In the rows, 128 means zero.
The rows of M fall into 3 groups, which share some directions, and each row is roughly a mix of its group's hidden directions.
M, 101 rows:
[[118  72 141 142 118 133 102 140 107 112]
 [ 91 114 154 132 130 161 130 128  84 125]
 [125  75 149 163 126 123 128 148 115 113]
 [139 152 142 101 136 141 165 110 141 168]
 [ 90 126 156 143 104 161 117 161 128 133]
 [176 116 112 133 159 107 153 140 147 133]
 [129 158  93 106 125 109 106  94 154 128]
 [ 81 131 141 104 114 150 106  98 125 112]
 [134 150  82  97 122  94 142 110 129 122]
 [157  82 148 148 136 127 132 158 105 131]
 [167 144 109 146 131  86 150 114 139 109]
 [173  94 122 151 157 112 130 149 130 125]
 [142 183 105 102 131 107 121 120 145 136]
 [119 157 144 128 110 155 125 173 138 160]
 [173 104 121 155 134 110 106 146 143 105]
 [167 116 128 158 166 109 150 145 130 116]
 [177 118 121 150 162  99 121 130 118 119]
 [ 73 135 110 115 110 131  96 132 136 108]
 [ 93 152 124 113  81 132 104 119 128 109]
 [165 107 143 154 146 132 162 158 118 122]
 [ 85 134 162 140  99 158 116 136 117 136]
 [131 125 160 141 166 156 153 128 111 159]
 [ 87 151 142 100  86 139 124 114 125 123]
 [110 136 136 101 134 160 154  81 128 142]
 [124 163 104 103 131 126 110  88 157 140]
 [142  97 141 145 136  94 142 114 139  84]
 [177  98 112 125 145 103 153 143 131 127]
 [156 153  94 106 167 116 133 128 134 153]
 [131 157  87 121 132 104 123 127 173 117]
 [101 101 164 152 112 150 145 148 106 117]
 [162  80 142 135 128 133 131 153 102 142]
 [169 123 124 162 143 101 130 159 151 123]
 [152 109 129 129 115 137 104 172 125 169]
 [101 145 151 116 118 171 153 123 114 156]
 [124 106 119 118 114  98 147  99 141  82]
 [ 98 142 141 117 108 167 126 121  94 157]
 [ 87 154 149 112 121 161 133 104 135 150]
 [177 111 113 135 166 114 143 149 130 138]
 [ 94 119 160 129 107 165 129 134  98 145]
 [114 141 127  97 120 152 104  94 135 168]
 [170 152 105 132 150  95 154 126 140 137]
 [108 133 148  94 102 161 142 115 118 162]
 [123 111 175 144 148 152 157 119 103 132]
 [ 82 144 113 121 133 136  98 107 128  92]
 [147 177 108 122 146 121 160 115 147 143]
 [179 114  92 115 129 122 137 104 112 138]
 [ 87 164 122 102 113 135 121  97 147 132]
 [ 80 142 112 123  96 126  98 136 146 111]
 [151 168 115 146 154 141 129 152 136 163]
 [125 100 147 129 102 114  84 136 153 103]
 [173  95 130 151 155 104 117 142 126 119]
 [139 125 103 120 141  86 116 106 153  91]
 [135 123 124  94  97 158  96 136 113 158]
 [147 153 104 126 164 130 144 108 167 145]
 [144 130 106  99 149 100 136  94 162 117]
 [115 157  94 108 117 102 112 103 156 111]
 [ 98 110 147 155 104 131 100 156 124  99]
 [156 169  96 113 103 126 140 115 148 113]
 [156 104 135 139 154 116 166 150  96 131]
 [143 114 126 124  93 112 127  79 120  97]
 [151  98 158 159 118 116 152 161 129 140]
 [110 178 124 105 116 162 132 126 137 152]
 [108 126 152 146 133 169 143 155  97 149]
 [173 116 121 131 169 106 154 125 139 135]
 [162 120 105 122 161  93 145 124 158 121]
 [ 94 141 146 113 122 160  94 132 129 163]
 [148  81 120 165 130 110 130 134 112 102]
 [119 158 133  88 134 152 144 101 137 161]
 [148 105  95 123 122  86 115 132 142  95]
 [ 93 168 145 128 124 160 134 112 158 130]
 [ 83 166 120 122 114 116 132 116 147  98]
 [ 77 140 134 117 124 156  92 145 127 126]
 [146 148  95 156 141  91 120 145 136 101]
 [160 105 158 160 151 110 155 132 133 113]
 [ 99 151 146 100 107 169 120 126 130 154]
 [179 104 131 130 126  94 138 126 158 127]
 [ 77 136 129 126 107 121 113 117 156  96]
 [ 97 160 140 120 115 172 151 121 122 148]
 [128 142  91 112 120  95  99 117 160 109]
 [132 106 157 157 146 141 173 138 107 118]
 [139 111 109 124 131 112  77 166 116 127]
 [175  96 127 142 150 106 152 141 120 117]
 [113 159 119  90 129 133 120  85 148 143]
 [111 131 138  97 114 146 174 127 105 156]
 [118 177 129 107 119 158 138 134 141 161]
 [172 153 120 118 145 104 129 101 158 119]
 [172  99 126 146 145 113 155 137 102 114]
 [105 113 150 143 115 161 136 149  82 133]
 [164 121  99 116 146  90 125 121 161 119]
 [123 136 160 124 145 145 173 132 141 166]
 [112 127 132 139  80 143 125 155  94 105]
 [106  86 133 133 120 142  86 148 107 113]
 [ 91 143  97 100  86 120 122 123 127 118]
 [ 86 108 156 109 119 167 120 110 118 132]
 [105 116 106 140 168 108  99 137 125  95]
 [ 81 129 156 127  98 148  99 127 117 123]
 [155 130  98  98 147 103 145  96 150 120]
 [113 112 135 107 134 114 138  76 120  91]
 [161  89 145 137 169 115 142 137 137 129]
 [ 89 167 131 105 132 162 134 108 137 139]
 [162 115 153 157 177 132 128 129 127 140]]
One row of each group comes first, with its name. Which group is each row after those in?
[131  98 119 127 102  94 141 115 136  82]	<114>
[125  74 148 157 111 123 124 131 113 102]	<28>
[ 91 144 166 128 110 169 121 121 121 138]	<128>

[148 114 120 115 162 152 145 140  91 158]	<114>
[ 75 111 138 142 111 147  98 143 140 124]	<128>
[113 116 109  89 126 105 106  93 147 106]	<114>
[108 154 149 145 126 169 126 151 115 162]	<114>
[173  93 134 145 161 117 108 132 136 139]	<128>
[162 160 122 124 138 120 154 151 142 167]	<28>
[160  84 118 157 138 101 135 132 115 109]	<28>
[ 83 151 152 147 123 117 132 119 148  94]	<28>
[132 101 134 118 119 131  98 126  76 155]	<128>
